[[-189.9  108.3  -32.8   45.8  -74.3  104.5  145.4 -100.0]
 [-152.3   37.3  -18.6    9.0   81.1   61.2  -77.3   59.3]
 [ -15.9  -55.8   69.6  -89.7  -31.6 -140.6  -30.2  -68.7]
 [ -95.8 -117.2   96.5 -140.2  246.8  -80.9  -40.4  177.1]
 [-130.4  -56.5  -54.1  -57.8   60.3   47.6 -131.1   -2.1]
 [ 115.1   97.7 -150.6 -206.7  -65.9 -101.7  -92.8  144.0]
 [ -40.5 -121.8   66.5   52.6    2.3  -94.0   15.4  -35.9]
 [ -80.1  -98.3  130.5 -157.6  -14.2   55.8  130.9  -57.7]
 [  28.9   -4.7   81.5   19.3  -22.5 -157.5   95.3  -47.5]
 [-199.2    7.1   19.2 -108.9   -4.1   65.5   95.4 -105.8]
 [ -59.9   63.6  -45.5   79.6  -42.4   64.2  136.8  -97.6]
 [ -56.5   51.4 -189.2   -8.7  -45.4   -6.2  -59.2  -31.4]] ⇒ -59.2

[[ -2.185  15.480  -1.913  -4.385 -17.305  -1.768  20.997  -1.884 -19.315]
 [  5.622  -4.986 -20.034   5.658   7.639  14.737  21.087  16.646  -5.839]
 [ 13.968  17.160   0.679  23.461  19.880  11.659 -12.705   3.867  11.191]
 [ -7.478 -10.817   0.036 -10.859  -1.122  -4.192   1.349  12.301   9.319]
 [  8.762  12.770   9.136   4.277  17.850  23.747  10.311   2.797   5.176]
 [ -5.796  -1.015  -1.876  -6.997  -7.614 -10.384   4.799  15.054  -9.514]
 [  8.222   7.068   9.499   2.851  -6.934 -17.911  -9.370 -21.232  24.236]
 [  9.989   1.330  -1.735   6.590   4.829 -21.192  14.840  -1.043  -5.498]
 [ -3.692   8.545  10.547  -5.531   0.113   4.565   3.444  -7.588   5.242]
 [ 12.869   1.028  11.515   8.824   1.982  -4.292  19.825  -9.628  -0.629]
 [-12.020  -5.963   6.446 -16.219  -4.830   4.271  -0.778   4.890  -1.042]
 [ -7.914  -4.419 -15.021   7.167  -8.848  -7.286 -12.402  -3.183
   25.806]] ⇒ -3.183

[[ 0.02  0.07 -0.15  0.00  0.01  0.16  0.04  0.03 -0.06  0.09  0.04  0.18
   0.05  0.05 -0.04  0.04]
 [-0.06 -0.01  0.07  0.01  0.07 -0.01 -0.01  0.00  0.12  0.23  0.14  0.12
  -0.04 -0.01  0.17 -0.04]
 [ 0.11  0.03  0.01  0.06  0.05 -0.03  0.05  0.09 -0.03  0.02  0.14  0.23
   0.05  0.02  0.00  0.14]
 [ 0.02  0.11  0.05  0.08 -0.02  0.05  0.03  0.10  0.08 -0.06  0.05  0.12
  -0.01  0.08  0.05  0.08]
 [ 0.10  0.07  0.11  0.08  0.05  0.10  0.05  0.03  0.10  0.08  0.21  0.00
  -0.10 -0.04  0.12 -0.06]
 [ 0.06  0.02  0.09  0.02  0.03  0.14 -0.12  0.09  0.02  0.02  0.04  0.21
   0.01  0.01  0.15  0.06]
 [-0.07  0.02  0.01  0.02  0.00  0.12 -0.04  0.04  0.03  0.13  0.02  0.07
  -0.03  0.07  0.03  0.00]
 [ 0.07  0.06  0.12  0.07  0.02  0.11  0.00  0.02  0.10  0.14  0.17  0.04
  -0.05  0.01  0.09 -0.06]
 [-0.06 -0.03  0.04  0.04  0.12  0.15  0.01  0.13  0.13  0.02 -0.02 -0.01
  -0.07  0.12  0.20 -0.01]
 [ 0.02  0.07  0.00 -0.03  0.09  0.03  0.16 -0.03  0.09 -0.03  0.06  0.03
  -0.08  0.19  0.04 -0.04]
 [-0.01  0.07 -0.01 -0.13  0.09  0.06  0.23  0.10  0.01  0.01  0.03  0.06
   0.03  0.04 -0.03 -0.03]
 [-0.05  0.11  0.07 -0.01 -0.01  0.05 -0.17  0.01  0.03 -0.06 -0.06  0.11
   0.05  0.01  0.08  0.00]] ⇒ 0.08

[[ -80.842 -100.392   56.352 -247.521 -158.092  -14.320  -81.136 -175.983]
 [ 149.773 -180.550  168.251  -41.557  -79.412 -253.081  -94.649  -35.091]
 [  28.707    7.262  -86.850 -159.811 -276.654    1.536 -191.640  -78.991]
 [ -37.680  -34.639 -142.204 -121.099  -16.341  -97.283  -72.694 -123.861]
 [-149.472  -10.348   20.431 -105.601 -126.118  150.675    7.018 -226.604]
 [ 188.383    5.813  -35.800 -228.861 -247.289  -39.899 -127.022  -90.192]
 [-157.585    9.332 -185.578 -233.733 -146.312 -140.880   14.636
    92.246]] ⇒ 14.636

[[  35.8  -63.7 -210.2  -17.2  -29.2  -81.1   44.9   48.5  -10.0  137.2
   -30.8   41.7  -18.1  191.3]
 [ -48.3  -50.8 -179.5  -17.2  -29.2  -79.7  -84.1   50.3   98.0   -7.8
   171.8   22.1  -48.8   44.8]
 [ 141.4  121.7  203.7   56.4   -0.5   16.4   85.7  -52.0   -1.1  117.7
   -16.6   22.1  -18.1   44.8]
 [  35.8  -10.2 -144.0  -17.2  -29.2  -79.7  -42.6  -62.4  -38.9  -53.6
    68.7  228.9  -18.1   44.8]
 [  68.1  -63.7   56.1  108.8  -62.3   -8.9   44.9   48.5  121.9  -50.1
   -29.8 -205.9  -18.1   44.8]
 [   2.6  -63.7  127.4  -17.2  -49.2  159.4  145.7  169.9    2.6   -7.8
    39.4  -13.4  -51.6   44.8]
 [  35.8 -114.0   61.5  -17.2  -65.6 -121.7   64.3  189.5   -1.1   -7.8
   129.6   42.1   44.5   44.8]] ⇒ 44.5

[[-0.433 -1.618  2.400 -0.835  2.043  2.557]
 [ 0.092 -0.691  2.255  0.227  1.976  1.979]
 [ 1.900  1.535  2.115 -0.499  1.092  2.226]
 [ 0.407  0.631  1.437  1.787  1.505  1.266]
 [ 0.152 -0.440  0.740 -0.321 -0.975 -0.114]
 [ 1.148  1.446  1.526 -1.780 -0.523  0.762]] ⇒ -0.523

[[-2.017  0.030 -1.058  1.192  1.438  0.189 -0.301  1.479  2.553 -0.679
   2.360  0.629 -0.214  0.349]
 [ 0.482  0.459  0.498  0.685  0.028  0.530  0.318  0.586  0.433  0.843
   0.460  0.507  0.744  0.525]
 [ 0.813  0.659  0.757  0.319  0.479  0.717  0.645  0.667  0.267  0.378
   0.536  0.088  0.469  0.369]
 [ 0.912  0.513  0.782  0.359  0.621  1.035  0.996  0.637  0.146  0.847
  -0.022  0.542  0.746  0.576]
 [ 1.101  0.664  0.876  0.479  0.223  0.831  0.703  0.436  0.186  0.829
   0.209  0.448  0.617  0.649]
 [ 0.830  0.493  0.719  0.608  0.042  0.595  0.177  0.369  0.208  0.815
   0.430  0.565  0.616  0.766]] ⇒ 0.616

[[-1.37 -0.65  1.25  0.55 -0.62 -0.58 -0.23 -0.34  1.59 -1.54  0.05  0.30]
 [-0.11  0.70  1.72 -0.70  1.14 -2.12  2.21  0.88  1.92  1.14 -0.58  0.91]
 [-0.56 -1.08 -1.42 -2.03 -0.59 -0.61 -0.73 -0.89 -1.31 -0.60 -0.80 -1.23]
 [-0.90 -1.17  0.70 -1.37  0.02 -1.80  0.50 -0.57  0.19  0.46 -1.67 -0.88]
 [ 1.00  1.90 -0.22 -1.58  2.19 -0.55 -2.92  2.34 -1.79  2.12  0.22  1.05]
 [-0.98  1.87 -1.80  0.11  1.76 -0.05  0.03  1.11 -0.99  0.97  0.15  0.18]
 [ 1.00 -2.24 -0.27  1.05 -1.97  1.46  0.50 -1.95  0.59  0.49 -0.01 -0.69]
 [-0.49 -0.52 -0.54  0.50 -0.05 -0.22 -0.29 -1.27 -0.27  0.11 -1.18
  -0.11]] ⇒ -1.18
